One vector is turned by the same rotation once a step. Each row is the vector after some number of steps, and that number follows the row.
The counts run from 0 to 222.
[130 142  95 144 135 111 149 127 122 181 143 103 119  94 126 168 134 102
 114 124 133  95 162 157 154 167 135 168 151 120 110  97 101  82 145 177] -> 106
[114 119 127 105 124 118 113  97 120  96 134 138 127 176 151  61 147 126
 100 104 114 153 123 105  64  77 110 102 121 124 149 136 149 127 113  90] -> 157
[166 155  80 115 169 154 132 165 144 150 160 116 113  75 173 184 125 156
 129 135 111 105 123  87 144 159 122 155 125 117 147 122 123  94 154 145] -> 197
[144 141 121 123 194  95 131 117 103 117 161  91  93 122 103 157 113 162
 107 136 160 135 127 162 135 131 141 102  87 146 169 104 143 138 162 170] -> 75
[138 149 106 106 109 145 109 143 144 123 114 179  97 140 121 112 131 169
 177 113 102 178  73  77 135 123 139 115 109 150 146 151 136 180 108 118] -> 54
[138 153 124  99 126 120 113 143 135 121 133 138 123 115 134 138 152 139
 139 121 112 152 133  46 137 133 119 149 163  70 192 138 144  66 127 108] -> 185
[133 117  95 157 105 115 144 126 157 128 110 168 125 145 106  72 147  97
 162 143  83 162 102 158 105 111 118 133 139 161  65 155  85 147 126 136] -> 130
[101 118 129 140 133 102 128 135 128 124 123  97 102 153  95  75 119 143
 101 147 126 124 153 162  87 128 108 105 132 126 117 160 157 211 107 155] -> 149
[119 150 112  89 135 106 106 115 113 123  92 116 109 169 176 107 138 145
  97  93 127 162 142  76 131 115 154 125 120  84 144 113 174  95 119 109] -> 171
[180 129  92 126 153 137 140 172 123 154 161 124 119  69 142 132 124 149
 128 130 104 115 100  70 103 170 123 133 130 142 146 150 144 173 119 158] -> 47
[126 137 129 108  96 163 119 112 127 129 134 159 139 191 139  77 133 129
 104  90  78 136 106 115  84 120 119 146  87 157  80 157 122 164 105 113] -> 142
[156 165  93 109 142 158 106 157 151 184 148 147 128 108 153 168 134 164
 153 104 113 133  95  64 131 141 118 152 119 128 132 128 126  92 119 129] -> 199
[121 157 102 120 114 121 128 125 139 190 108 128 121 144 130 148 137 107
 112 118 106 114 132 108 172 142 126 179 138 120  83 121  96  45 121 164] -> 110
[139 134 119 114 148 154 113 144 123 118 188 126 103  93 105 134 115 191
 119 149 135  96 102 105 112 117  73 104  97 142 183 141 139 173 116 146] -> 62
[145 154 114 154 137 140 121 157 163 133 119 159  83  90  81 164 123 169
 207 144 119 150 129 148 147 140 134 127 119 164 142 141 129 173 135 140] -> 207
[139 133 130 140 170 109 115 115 120 113 169 122  82 126  76 138 135 159
 152 120 149 171 112 167 101 114 142  87 105 165 158 104 150 152 149 153] -> 73
[108 132  93 147 100 141 139 149 143 185 137 127 133  92 126 118 125 121
 114 156 101  70 144 137 121 133  64 161 155 127  96 143  86 132 110 161] -> 122
[144 143 138 104 144 121 118 108 129  79 174 153 112 152  74 128 141 145
 162 108 123 195  85 145 109 114 144 113  95 151 180 127 124 139 142 112] -> 70
[146 157 134 103 189 132 109 110  87 120 171 109 103 141 117 166 125 170
  86 126 140 107 128 110 138 134 121 125  69 151 161 107 145  97 151 156] -> 78
[158 115  64 137 159 115 159 170 138 149 148 117 128  61 161 119 117 136
 142 140 120 130 100 108 107 138 147 122 137 129 148 120 132 193 135 151] -> 45
[109 131 132 107 136 111 107 129 107 125 129 105 106 168 126  71 132 145
  70 143 131  87 132  92  72  92  74 105 131 119 127 160 155 142  98 141] -> 153
[132 142 128 145  95 140 122 109 134 151  84 174 114 159 129 139 150 114
 144 118  84 118 142 106 168 158 118 176 124 134  89 132  95  64 124 134] -> 112
[127 160  96  78 122 151 113 127 161 129 163 175 130 131 109 137 121 131
 153 123 128 148  85 149 123  68 100 143  89 152 126 112  62 116 153  97] -> 217
[116 109 141 133 107 130 136 122 128 111 117 149 118 160 103  70 131 137
 126 109  90 152 136 167  82 142 140 118 106 147 113 164 151 219 109 118] -> 146
[116 141 101 108  87 132 143 142 157 163 137 141 148 138 117  98 124  95
 109 146  87  92 111 106 133 112  74 170 153 115  90 153  61 102 113 143] -> 125
[119 150 119 147 101 140 116 115 135 180 100 159 115 161 130 142 145 112
 136 106 101 113 141  94 161 145 125 165 127 137  72 124  94  52 116 152] -> 111
[142 146 134 121 189 129 103 116  97 139 179 104  95 131 101 167 126 173
 112 120 154 110 118 124 114 125 114 104  83 157 156 109 155 111 135 172] -> 77
[122 131 113 135 118  97 138 135 116 115 118 111 110  80 157 143 129 148
 121 115 131 134 185 140 132 138 151 129 149  77 198 114 182 167 141 105] -> 178
[134 159 111  83 130 158 118 132 155 113 166 173 139 136 110 145 114 136
 141 134 113 129  90 127 139  86  87 151  83 144 137 127  59 104 160 100] -> 216
[126 131 107 126  92 134 151 126 153 110 122 166 141 160 112  83 138  85
 138 145  69 148 102 135 132 131 125 161 137 135  95 162  60 123 137 120] -> 128
[119 129 122 172 108 121 118  81 114 123 125 169 121 115 121 143 176  94
 172  97 119 142 162 168 129 107 135 139 134 149 133  86 109  56 152 110] -> 100
[113 114 115 116 118  92 124 108 115 103 138 115 130 152 157  72 148 113
 111  90 134 180 139 157  56  88 156 100 132 116 144 111 158 157 131  94] -> 160
[165 115  88 173 138 117 145 159 130 119 135 153 119  69 157 108 148 131
 168 139 102 154 118 105  84 142 148 124 138 150 151 134 142 185 142 121] -> 43
[106 161 126  82 111 128 105  81 117 135 150 144 120 166 130 158 123 149
 117  64 140 154 134 150 153 102 150 146  72 130 155  85 131 103 139 102] -> 83
[140 112 131 156  83 103 142 153 125 129  89 153 113  79 137  99 147 114
 142 120 115 128 183 123 108 164 158 149 161 107 155 139 158 172 130 104] -> 28
[147 120 136 129 165  85 126 131  91 133 153  83 100 121 122 105 154 133
  94 109 137 134 168 116  57 162 147 106 144 111 149 133 189 139 115 150] -> 165
[126 125 119 130  85 119 143 128 126 117  65 173 132 118 174  96 143 100
 129 101 105 142 179 104 123 141 172 171 129 103 136 124 142 149 133  75] -> 25
[ 98 137 147 140 109 102 106 112 119 143 141 122  94 105  68 165 138 146
 145  96 159 146 177 209 139 138 138 124 123 131 163 103 147 135 136 135] -> 88
